Each named turn below is shown by a few rows before and after it. Which turns, in which order, take the first row of each later pair to the second? The first pair is answered.
z_752:
[ 1.51 -0.30 -1.66 -1.07  0.55  2.40  0.92 -0.14 -0.26 -0.33  0.52]  ->  [ 2.11 -0.27 -1.11 -0.52 -1.79  0.31  0.62 -0.56 -0.55 -0.96 -1.80]
[-2.55 -2.80 -0.30  0.80  0.59  1.44  1.23 -1.08  0.18 -1.03 -2.91]  ->  [-2.75 -1.94 -1.66 -1.16  1.50  2.18  1.33 -0.63 -1.29 -1.17 -1.12]
[ 0.12 -0.90  2.02  0.88  0.02  0.47  1.45 -0.29  0.79  0.60 -1.03]  ->  [-0.14 -0.01  0.48 -1.44  1.26  1.62  1.43  0.31 -1.00  0.45  0.96]
z_860:
[-2.37  2.38 -2.20 -0.62  2.57 -2.80 -0.56  0.74 -1.14  1.07  0.23]  ->  [-2.22  1.69 -3.15  0.74  1.24 -3.68 -0.57  0.80  0.04 -0.69 -0.46]
[-0.43  0.87  1.26 -2.26  0.16  1.28  1.49 -0.06 -0.76  2.42 -0.38]  ->  [-1.60  0.20  0.77  0.64  1.28 -0.27  0.06 -0.75  1.54  3.19 -0.29]
[-0.02  0.45  1.14 -0.08  0.00  0.46  2.74  0.63 -0.56 -0.23  1.03]  ->  [-0.70  0.42  1.20  0.76  1.02  0.12  2.08  0.39  0.16  0.83  1.29]
z_850:
[ 1.41 -1.68 -1.90 -2.02 -2.80  0.07 -4.19 -0.81 -0.93 -0.69 -1.44]  ->  [-1.14  1.81 -3.05 -1.74  1.67 -3.50  1.81  0.55 -1.40 -1.52  1.82]
[ 0.46 -0.59  2.45  0.57  0.02  0.94 -1.12 -0.25  1.12  1.50 -0.29]  ->  [ 0.70 -0.66 -1.56  0.05 -0.79  0.87 -1.82  0.80  0.68 -1.78  0.94]
[ 0.54 -0.34  1.05 -1.47 -1.01  1.28 -1.20 -0.29 -0.57  0.12 -0.55]  ->  [-0.18  0.63 -0.99 -1.70 -0.09  0.29  0.30  0.50 -0.92 -1.58  0.94]
z_951:
[-0.97  0.36  0.63  1.45  1.52 -0.51  0.10 -0.25  1.35  1.40  0.62]  ->  [ 0.52  0.40  1.26 -1.57 -0.83  0.94 -0.78 -0.25 -1.15  1.39 -0.58]
[-0.21 -0.08 -1.93  1.55 -2.02 -2.20 -2.24 -0.19  0.03 -2.49 -1.15]  ->  [-1.83  1.30  2.22  2.09  2.38 -1.75  2.00 -0.11  0.55  1.06  0.37]
[ 0.17  2.27  2.10 -1.79  0.12  1.01 -0.62 -0.85 -1.86  5.37 -1.97]  ->  [ 0.54  0.59 -3.39  0.70 -2.72 -0.96 -4.54 -0.70  0.39  1.13 -2.48]
[-0.85 -2.25 -0.20  2.89  2.33  2.43  0.63  0.43  3.24 -0.51  0.86]  ->  [ 0.73 -1.48  2.70 -1.45  0.43  4.71  0.77  0.30 -0.56  0.90 -0.17]
Then:
Between the rows of a pair lie 2 to 4 turns.
[-1.27  0.99  0.88  0.18  2.41 -0.41  1.34 -0.13 -0.55  1.79  0.55]  ->  [-0.90  0.85  1.73  1.15  0.74 -1.83  1.07 -0.68 -0.26  1.42 -1.54]  z_752 then z_752
[-0.14  1.14 -0.37 -0.77  1.87  2.40 -1.39  0.39  1.11  1.86  2.13]  ->  [-0.70  1.41 -2.23  0.79  1.99  0.00 -1.16  0.50  1.95  0.50  2.16]  z_951 then z_850 then z_860
[-0.28  1.33 -0.03  0.20 -1.73 -3.82  1.71  0.21 -0.50 -1.67 -2.19]  ->  [ 0.41 -1.99  2.97  1.29 -0.08  2.47 -0.19 -0.40  2.23  1.54 -1.46]  z_752 then z_850 then z_951
[-0.81 -0.82 -2.32  1.66  1.88  0.38 -2.54 -0.42  3.02  0.98  2.26]  ->  [ 1.07  1.47  1.00 -3.40 -2.13 -0.55 -1.53 -0.69 -2.55  1.84 -0.93]  z_951 then z_752
[ 1.09 -0.69  0.06 -2.54 -0.70  2.55 -0.27  0.81 -1.33 -0.59  1.06]  ->  [ 1.04 -0.57  2.68 -1.89 -1.09  1.38 -0.52  0.10 -1.47  1.20 -0.49]  z_752 then z_860
[ 0.05 -0.76  2.55  1.88  1.21  0.43 -0.86 -1.06  1.95  1.60  0.22]  ->  [ 0.33  0.16 -1.53 -0.91  0.45 -0.21 -4.04 -0.75 -0.47  0.14  1.26]  z_752 then z_860 then z_951 then z_951
[-0.76  3.15  0.28 -1.25  1.25 -1.44  0.29 -0.91 -0.72  1.42  1.95]  ->  [ 0.33  0.39  1.47  2.48 -1.35 -0.75  1.75 -0.66  2.72 -1.10 -0.35]  z_860 then z_860 then z_860 then z_752
[ 0.96  0.65 -1.67 -4.37 -0.61  0.19  1.12  0.43 -2.88 -1.03  0.01]  ->  [ 0.57  0.89 -2.46 -4.14 -0.56 -0.84 -0.36  0.16 -2.84 -0.74 -0.18]  z_850 then z_951 then z_860
[ 0.17 -0.01 -0.30 -1.01  0.89  0.63 -1.22  0.25 -0.39  1.08  0.97]  ->  [-0.23  0.33 -0.45  1.05  0.39 -2.04 -0.09  0.28  0.82  0.28  0.00]  z_951 then z_752 then z_850 then z_752
[ 1.63  0.25  2.64 -1.66 -2.34  1.32  0.89  0.09 -2.03  1.23 -1.73]  ->  [-0.46  2.36 -0.06 -1.81  1.90 -0.10  2.60  0.87 -2.16  1.15  1.93]  z_951 then z_951 then z_752
[ 0.68  2.14 -0.03 -3.81 -0.17 -2.56  0.12  0.30 -3.71  0.19 -0.32]  ->  [-0.41 -0.26 -3.97  0.76  1.47 -1.88  0.11  1.06  1.25 -3.40  1.79]  z_951 then z_752 then z_752 then z_860
[-1.70  0.34 -0.19  0.76  3.53 -0.69  1.94  0.56  0.03  1.11  2.41]  ->  [ 1.18 -0.38 -1.03 -1.17 -1.81  0.31  2.12  1.58 -1.61 -3.30 -0.07]  z_860 then z_860 then z_951 then z_951
[-1.12  0.59  0.19 -1.21  1.21  0.37 -2.95 -1.16 -0.47  1.95 -1.86]  ->  [-0.56  0.71  0.36 -2.25  0.61  1.13 -2.40 -0.96 -1.39  1.36 -1.87]  z_860 then z_860 then z_860 then z_860
[-0.79 -1.94  0.36 -0.39 -1.72  5.45  2.00 -1.25  1.90 -2.24 -0.38]  ->  [-1.79 -0.86  1.98  0.12  0.04  4.33  3.97 -1.37  2.09 -0.83 -0.05]  z_850 then z_850
[ 0.13  1.83  0.11 -4.02  0.93  2.66  1.97 -0.21 -1.28 -2.16  1.78]  ->  [ 0.78 -1.63  0.86  0.76 -0.75  3.38  0.45 -0.75  3.37 -3.16 -0.28]  z_752 then z_752 then z_860 then z_850
[ 0.95 -0.17  1.57 -1.00  2.85  1.75 -0.36  0.54 -1.58  0.78  0.88]  ->  [ 1.42 -0.81  1.80 -0.94  1.59  1.59 -2.18  0.05 -1.51  1.06 -0.23]  z_860 then z_951
[-0.10  2.44 -1.75  0.50 -2.28 -1.45 -0.05  0.94 -0.95 -1.25 -0.64]  ->  [-0.94  2.69 -2.36  0.89 -0.63 -1.57  0.05  0.94 -0.36 -0.83  0.49]  z_860 then z_951
[-2.74  0.96 -2.04  3.11  0.98 -4.59  2.45 -0.31  1.56 -1.80  0.28]  ->  [ 0.09  0.49 -2.95 -1.06 -4.13 -2.96 -0.69 -0.30 -1.99 -3.55 -2.03]  z_951 then z_951
[ 1.37  1.43 -0.13 -2.00 -2.70 -3.25 -2.03 -1.26 -0.52 -0.77 -2.57]  ->  [ 0.42  2.24  1.19 -2.52  0.04 -2.81 -2.63 -1.86 -0.84  2.54 -1.25]  z_860 then z_860
[ 0.38 -2.03  1.37 -0.65  3.32 -0.68 -2.28 -0.83 -2.98  2.87  0.80]  ->  [-0.18 -1.48  1.48  0.83  3.30 -3.03 -1.39 -0.99 -2.29  2.69  0.13]  z_752 then z_951 then z_951
[ 0.40  1.93 -2.12 -0.86 -2.13 -4.71 -5.08 -0.46 -1.72  0.75 -1.63]  ->  [ 0.01  2.53  0.69  0.78 -2.12 -6.34 -1.31 -0.38 -0.79  0.72 -3.22]  z_850 then z_860 then z_850 then z_860
[ 0.52 -0.16  3.31  3.44 -0.29 -1.94  2.14 -1.13  2.95  2.49 -2.51]  ->  [ 2.10 -1.46 -3.24 -0.91 -1.87  2.29 -5.08 -0.99  0.59  0.42  0.29]  z_752 then z_850 then z_951 then z_752
[ 0.57 -0.65  2.19  0.31 -1.71 -1.29 -0.65 -0.75 -0.58 -1.61 -1.91]  ->  [-0.81 -0.02  0.58  1.70  0.40 -3.09  0.18 -0.54  0.51 -2.14 -0.41]  z_860 then z_951 then z_850
[-0.64  0.68 -0.22  0.52 -3.98 -4.88  1.39  0.78 -0.98 -1.95 -3.01]  ->  [-2.15  1.70 -2.66  0.42 -0.72 -4.97  2.67  1.55 -0.78 -2.40  0.29]  z_860 then z_951 then z_860 then z_951
[-0.71  1.26 -0.24 -1.61  0.94 -0.89  0.63  1.48 -2.03  1.97 -0.67]  ->  [-1.05 -0.83 -1.19  0.70  1.51  0.60 -2.02  0.96  0.98  2.14 -0.07]  z_850 then z_860 then z_860 then z_752
[ 0.26  0.47 -1.32 -0.66 -1.31 -1.95  3.19  0.19  0.35 -2.28  0.04]  ->  [ 1.57 -1.10 -0.92 -1.35 -3.47  0.36  0.66 -0.31  0.28 -2.03 -1.08]  z_951 then z_850 then z_850
[-0.45  1.81 -2.66  1.11 -1.15 -5.18 -0.18  0.09 -0.23 -0.79 -1.18]  ->  [-0.03 -0.02  1.68  3.16 -0.35 -2.28  4.07  0.47  2.31 -0.22 -1.99]  z_752 then z_860 then z_850
[ 0.70  1.26  2.47 -1.74 -1.58 -0.42 -0.27 -0.93 -2.38  1.04 -3.21]  ->  [-0.80  2.20  2.62 -0.40  1.03 -2.25  2.17 -0.79 -1.43  1.52 -1.97]  z_951 then z_850 then z_951
[ 1.09  1.20  0.78 -2.45 -1.01  1.46  2.40  1.75 -1.81 -0.80  0.31]  ->  [ 0.36 -0.02  1.98  1.81 -0.78 -0.53  3.07  1.18  1.73 -0.62 -1.01]  z_752 then z_951 then z_951
[-0.14 -0.27  0.86  2.23  1.88 -0.10  2.99  0.99  0.67 -1.57  1.96]  ->  [ 0.28  0.60  2.74 -0.73  2.14  1.44  1.54  0.37 -1.87  1.23  2.02]  z_860 then z_951 then z_860
[ 0.58 -1.84  2.70 -1.70  1.46  2.54 -2.21 -0.59 -0.61  2.35 -2.14]  ->  [-0.13 -2.33 -2.39  0.89  1.14 -0.47 -4.31 -0.29  1.51 -1.09 -1.25]  z_752 then z_951
[-0.53 -1.77 -0.75  1.68 -2.48 -0.08 -1.36  0.31  1.59 -0.96 -0.27]  ->  [-2.08  1.33  0.00 -0.07  0.82 -1.68  2.04  0.77 -0.41  0.38  1.74]  z_752 then z_752 then z_850
[-0.40  0.54  0.92 -3.94  0.32  2.12 -1.16  0.48 -0.98  0.78  0.60]  ->  [-0.84  0.41 -2.68 -2.40  0.39  0.60 -1.71  1.01  0.21 -1.93  1.72]  z_850 then z_951 then z_860
[ 0.78 -0.52  0.73 -1.30 -1.11  0.91 -2.90 -0.55 -0.70  2.46 -1.55]  ->  [-0.49 -0.43 -1.92  2.11 -0.47 -2.41 -0.11  0.35  1.97 -1.08 -0.87]  z_860 then z_860 then z_850 then z_752
[ 1.33  0.63 -0.64 -0.99  1.43  1.15  2.94  1.27  0.51 -0.14  3.46]  ->  [ 2.72  0.52 -0.55 -0.68 -3.35 -3.00 -0.79 -0.16 -0.71 -0.31 -0.94]  z_752 then z_850 then z_860 then z_951
[ 0.61  2.36 -1.06 -3.87  0.60  1.71 -1.93  0.34 -2.05 -0.16  1.47]  ->  [ 0.06 -0.06  0.98  1.27  1.48  1.17 -4.03 -1.21  2.48  2.46 -0.11]  z_951 then z_850 then z_850 then z_951
[-0.43 -0.36  0.41 -1.15  1.59  3.19  1.38  2.63  1.30  0.00  1.18]  ->  [ 0.76 -0.45  2.73 -1.73 -1.20  2.31 -0.19  1.56  0.15  1.06 -1.97]  z_752 then z_951 then z_951 then z_850
[-0.58  2.15  2.64  1.13 -0.45 -1.67  3.56  0.77  0.02  0.23 -1.23]  ->  [-1.84  1.72 -0.54 -0.03  3.36  1.18 -0.02  0.66  0.38  1.97  2.84]  z_951 then z_752 then z_752 then z_860
[-0.08 -1.08 -0.18 -2.34  0.04  2.57  2.06  1.60 -0.17 -2.49  2.63]  ->  [-0.75 -0.75 -0.32 -2.30  1.64  2.46  1.33  1.26 -0.16 -1.10  3.65]  z_951 then z_860
[-0.25 -0.34 -1.76  1.04 -3.65 -3.06 -1.63  0.96  0.00 -0.56  0.73]  ->  [-0.54  0.95 -0.23  0.64 -2.57 -4.02  1.64  1.48 -0.73 -0.31  0.84]  z_850 then z_860
[ 1.06 -0.25  3.52 -1.74 -0.01  1.74 -0.17  0.00 -1.56  0.36 -0.69]  ->  [-1.00  1.62  0.15 -0.88  3.06 -0.97  1.26  0.74 -0.91 -0.88  2.33]  z_860 then z_951 then z_850 then z_951
